(in the rows, 128 means zero)
Rows swapped in pairs by one turn or mirror: which row each one swaps with
The rows were stretched afterwards, more along some directions than others.
z_139: [153 130 160 147 119 139 160 141 125 156 150 125  91 169  95 120  79 130
 138 163  90 148 147]
z_391: [152 116 160 145 100 146 178 138 130 159 143 123  93 167 104 131  73 134
 140 149 105 138 138]
z_801: [183 129 155 119 122 159 142  90 146 157 119 143 114 153  91 124  80 122
 123 150 113 154 107]
z_987: [153 125 164 153 110 129 165 139 123 158 150 126  90 170 103 119  78 131
 141 161  89 153 152]
z_660: [181 108 119 121  91 124 146 107 153 130 127 143 122 134  99 135  97 116
 124 114 117 134 134]
z_288: [128 110 125 106 141 118 169 124 163 112 135 115 153 132 151 136 133 154
 101 111 132 146 129]
z_770: [145  95 128 110 131 145 126 165 141 121 107 105 149  96 115 147 120 139
 157 103 123 165 123]
z_126: [123 111 133 110 131 125 171 142 151 117 129 123 152 141 139 121 132 145
  86 113 129 151 147]
z_101: [175 107 128 109  96 132 128  98 125 131 130 119 121 135  78 127  91 125
 108 155 105 167 147]
z_479: [156 128 166 147 141 135 129 143 117 143 155 109  91 165  90 119  87 130
 137 171  86 155 138]
z_669: [130 103 136 115 150 148 141 101 158 111 139  84 153 114 148 161 122 143
 155 123 137 138 115]
z_859: [151 134 152 117 144 135 143 130 127 145 125 124 100 127  58 109  93 140
 121 177 120 184 120]
z_487: [162  81 125 138 127 139 174 112 157 155  98 138 143 113  97 138 111 130
 148  93 148 143  95]
z_663: [165 124 136 119 143 155 133 104 130 148 113 136 117 138  66 116 107 121
 112 165 126 170 109]
z_445: [157 117 125  98 105 139 126  87 128 121 150 107 118 128  79 122  90 124
 118 164 105 173 148]
z_843: [155 119 149 127 108 116 157 101 139 139 133 140 133 111  84 114  91 114
 145 150 121 162 145]
z_593: [156 133 164 150 116 133 147 135 120 150 157 123  88 176  98 122  82 125
 131 170  92 147 148]
z_111: [164 122 132 121 115  94 169 131 162 151 119 138 138 110  90 128  93 140
 141 122 123 157 109]
z_373: [121 102 132 113 155 145 139 109 148 110 131  84 157 113 148 155 126 148
 160 122 142 135 118]
z_323: [170 117 134 111 109 107 170 126 166 150 127 131 139 108  91 125  86 136
 140 111 123 167 110]
z_744: [154 128 149 113 140 149 148 122 133 147 121 134 113 135  73 114 102 134
 115 173 131 183 121]
z_157: [110 114 129  99 127 135 162 157 142 115 111 114 146 135 128 127 131 149
 103 123 130 152 148]
z_828: [165 105 143 130 113 114 150 106 143 134 121 144 138  98  93 122  98 116
 153 125 134 160 129]
z_842: [149  92 167 151  83  85 202 154 142 160 117 129 143 122 126 114  82 143
 129 106  96 191 133]
z_257: [177 109 167 126 116 155 163  93 160 154 135 122 132 151 128 131  81 140
 132 119 111 153 120]
z_458: [124 108 126 103 135 129 169 129 160 108 123 115 153 135 153 137 135 150
  98 108 144 147 134]
z_674: [182  79 132 134 119 130 166 116 153 147  93 142 148  92  94 136 112 125
 149  85 144 154 103]
z_511: [184 114 120 111 101 117 144 103 160 133 133 146 126 131  99 136  95 124
 123 114 117 135 123]
z_845: [131 110 146 113  96 110 158 113 126 139 132  95 142 107  95 117  81 145
 118 157  96 206 142]
z_841: [150  93 144 157 123 139 181 136 141 151 114 139 118 146 110 133 107 126
 135 117 131 135 110]
z_551: [157 120 168 152 105 145 178 145 129 160 141 132  97 170 109 123  76 135
 132 142 101 144 140]
z_653: [159  92 122 105 144 145 109 139 147 121 109  92 139  93 108 158 123 142
 164 115 123 159 106]
z_473: [150 131 141 116 150 131 147 133 128 142 124 123 113 127  69 108 106 136
 116 169 132 178 119]
z_179: [115 109 134 119 166 139 129 113 148 106 137  87 148 115 147 153 136 143
 155 134 140 128 124]
z_166: [152 126 146 110 144 150 139 121 137 142 122 125 116 140  77 117 110 134
 113 176 136 180 118]
z_244: [167 120 146 113 149 152 133 109 132 146 107 142 124 142  75 111 115 123
 108 161 126 178 118]
z_655: [175 116 131 117 102 110 161 115 163 152 126 140 136 123 102 136  93 129
 142  98 121 141 114]
z_468: [147 102 148 123 152 114 142 110 154 124 152  86 130 139 143 140 124 161
 126 132 113 155 127]
z_614: [165  98 148 132 111 113 157 110 141 140 111 139 145 105  92 119  97 123
 155 120 131 159 124]
z_205: [154 122 167 151 112 139 167 148 128 159 140 131  92 175 100 120  82 134
 136 155  95 139 148]
z_947: [170  92 139 137 115 107 156 109 145 142 102 150 152  98  91 129 106 117
 153 103 135 161 119]
z_634: [125 108 129 102 128 140 176 168 143 116 113 116 156 121 134 130 124 148
 113 105 133 163 148]
z_429: [169  95 143 133 113 117 153 106 140 137 112 137 147  96  87 122 104 119
 154 118 130 162 125]
z_34: [159 126 150 114 144 148 138 119 132 145 123 132 109 146  71 113 104 134
 108 177 131 181 122]
z_355: [117 108 141 113 134 132 161 174 140 119 114 116 140 133 124 125 134 155
 121 112 131 148 152]
z_773: [158 122 141 106 144 157 138 105 134 141 122 132 115 140  75 116 104 128
 111 172 133 180 118]
z_116: [165 106 126 105  90 137 136 109 132 122 132 127 115 136  93 127  95 120
 116 141 109 160 152]
z_182: [135 107 161 120  94  96 184 133 134 149 128 103 153 109 107 110  74 148
 120 137  96 213 137]
z_133: [123  98 132 115 161 147 135 104 149 106 133  82 150 111 145 154 132 147
 163 128 141 134 117]
z_115: [146 131 142 120 147 139 143 125 130 140 122 131 110 136  72 115 115 131
 113 172 132 175 124]
z_27: [152 106 147 119 131 145 156  97 154 137 133  96 153 130 140 145  97 143
 138 113 119 145 114]
z_137: [139 100 137 115 147 119 157 102 161 120 143  97 144 127 144 141 138 153
 113 120 129 156 123]
z_708: [115  99 130 114 164 141 126 111 146 103 133  90 152 115 144 159 141 141
 162 135 144 135 122]
z_835: [154 106 142 120 150 118 138 103 155 115 161  93 136 135 149 144 117 148
 130 139 115 162 122]
z_803: [159 108 114  91 140 151 112 106 161 126 113  90 145  99 112 161 111 140
 151 131 128 162  84]
z_739: [118 103 133 114 172 146 121 117 143 104 134  99 142 124 146 155 146 143
 155 135 152 128 131]
z_267: [154 127 161 151 118 136 152 136 121 157 150 125  95 173  96 121  82 127
 137 168  90 150 145]
z_299: [166 134 171 145 129 133 140 137 121 147 163 110  83 171 100 116  82 137
 132 174  86 149 149]
z_104: [155 108 148 127 108 110 156 105 141 138 120 141 143 105  89 122  97 118
 154 137 124 165 133]
z_324: [175 117 113  99 100 141 136  99 150 128 134 137 114 127  94 138  96 125
 122 122 119 135 137]

Swapped with z_653: z_182
Swapped with z_34: z_139
Swapped with z_101: z_634

